(in the rows, 128 means zero)
Each path below is one point turned by a fixed rotation once a step. After each direction that follows a path, write how fast that rotation turns it, in deg/step (0 if it stays still).
Each turn is a multiple of 5 degrees from 10 to 175, or 0.
Each row of a path follows its step; steps can be skipped.
Rotation 1:
step 0: [124 122 119 150 138 140 119 130 123 131 133 137 119 132 124 139 128 135
 143 126 131 142 125 139 124 119 116 132 121]
step 1: [125 120 136 125 125 114 127 127 130 137 137 134 121 131 137 117 123 118
 144 128 127 151 143 116 121 133 127 131 131]
step 2: [127 135 129 117 144 137 132 119 141 129 133 136 143 136 125 136 137 131
 140 121 124 133 137 127 136 125 125 111 143]
step 3: [118 122 144 123 133 142 126 135 129 129 127 138 125 122 128 128 123 147
 130 138 119 136 118 136 127 145 118 136 137]
step 4: [132 121 128 123 133 123 137 124 153 138 130 134 108 126 126 106 129 123
 126 122 119 121 122 131 125 128 130 126 134]
step 5: [109 138 116 127 145 130 124 121 131 136 122 130 124 140 119 125 123 145
 128 126 140 131 117 130 122 120 134 117 123]
step 6: [124 121 141 127 129 119 121 140 121 128 147 137 128 137 119 123 129 133
 131 133 134 125 129 127 101 128 130 139 134]
step 7: [143 127 124 136 148 124 117 122 138 130 144 127 122 140 128 125 132 120
 134 142 136 125 131 127 143 124 128 128 142]
step 8: [112 126 113 127 127 137 121 131 131 122 135 141 128 130 123 132 120 138
 148 142 117 139 129 126 139 130 137 136 120]
step 9: [128 116 149 125 123 120 141 140 137 127 132 147 129 140 133 120 117 120
 139 127 128 127 129 133 133 130 130 115 127]
step 10: [140 127 123 117 138 141 130 115 135 134 129 135 138 124 130 118 128 138
 143 127 144 128 114 137 134 124 115 123 126]
step 11: [118 122 124 121 123 130 134 148 130 144 146 126 124 113 127 126 124 141
 129 128 131 142 114 124 123 130 133 130 136]
Directions:
[131 129 132 127 128 133 127 130 129 130 134 127 130 123 127 130 134 129
 124 132 132 126 127 133 130 128 125 133 132] | 95
[131 127 130 127 124 132 132 129 128 130 127 133 131 125 134 131 128 128
 136 125 129 134 130 127 133 128 126 126 129] | 45
[123 128 122 131 129 130 124 126 125 127 126 130 129 125 131 129 132 131
 131 133 130 125 126 128 127 132 124 122 127] | 140
[127 126 128 127 124 124 131 130 131 124 129 128 127 127 130 128 132 123
 128 131 129 132 125 130 121 135 133 129 129] | 140
Rotation 2:
step 0: [128 127 137 131 142 125 142 127 130 137 138 120 115 121 138 119 120 140
 141 130 133 128 130 134 114 129 130 125 138]
step 1: [135 132 121 137 126 128 135 132 124 137 132 118 139 142 129 124 129 121
 141 128 136 137 117 145 127 132 141 120 129]
step 2: [121 129 130 136 136 134 146 124 122 131 130 130 120 129 128 112 113 121
 143 129 132 120 120 124 118 139 123 129 129]
step 3: [136 127 122 136 135 120 130 134 136 147 137 114 124 131 129 124 140 128
 140 131 132 131 121 137 115 132 127 137 137]
step 4: [131 136 120 134 130 127 136 125 125 133 133 134 127 151 132 114 109 131
 137 129 130 133 126 135 134 141 128 126 131]
step 5: [127 126 136 127 122 124 146 129 137 140 131 117 118 132 124 114 129 118
 137 123 126 114 124 133 116 128 132 133 134]
step 6: [129 125 117 126 131 126 123 132 119 143 134 127 136 143 120 121 124 132
 148 128 120 136 128 137 119 140 123 135 130]
step 7: [136 128 139 130 129 126 143 132 130 144 120 130 113 137 130 118 109 135
 130 127 134 127 128 133 122 129 131 130 139]
step 8: [131 122 129 130 121 129 139 135 134 132 136 117 135 145 124 136 129 129
 149 128 122 122 124 142 118 131 134 130 124]
step 9: [131 129 135 124 133 139 133 130 103 135 133 125 117 133 132 116 114 129
 142 127 126 133 129 131 120 134 128 133 135]
step 10: [140 120 126 136 128 120 139 137 135 138 119 122 123 134 127 133 125 126
 143 129 133 133 116 128 117 126 144 136 137]
step 11: [132 128 124 133 130 134 139 132 117 122 143 131 120 142 126 132 116 129
 141 134 131 124 122 143 127 141 119 136 126]
Directions:
[128 126 131 132 131 135 130 131 122 127 126 125 130 125 132 134 127 131
 131 130 130 128 126 128 126 126 132 124 126] | 40
[127 131 127 127 128 128 123 125 128 130 132 122 127 122 126 133 124 129
 134 128 128 121 129 129 131 127 125 129 129] | 125
[125 127 134 126 126 134 129 127 128 126 130 127 131 129 129 128 131 121
 130 127 127 125 128 127 122 129 120 131 125] | 115
[127 126 134 129 130 127 127 127 126 127 127 130 121 123 133 124 124 127
 124 128 128 124 131 132 128 133 129 130 128] | 155
[132 130 126 123 125 125 133 130 127 134 130 131 128 126 134 131 126 126
 130 127 125 128 122 128 126 133 126 125 128] | 0
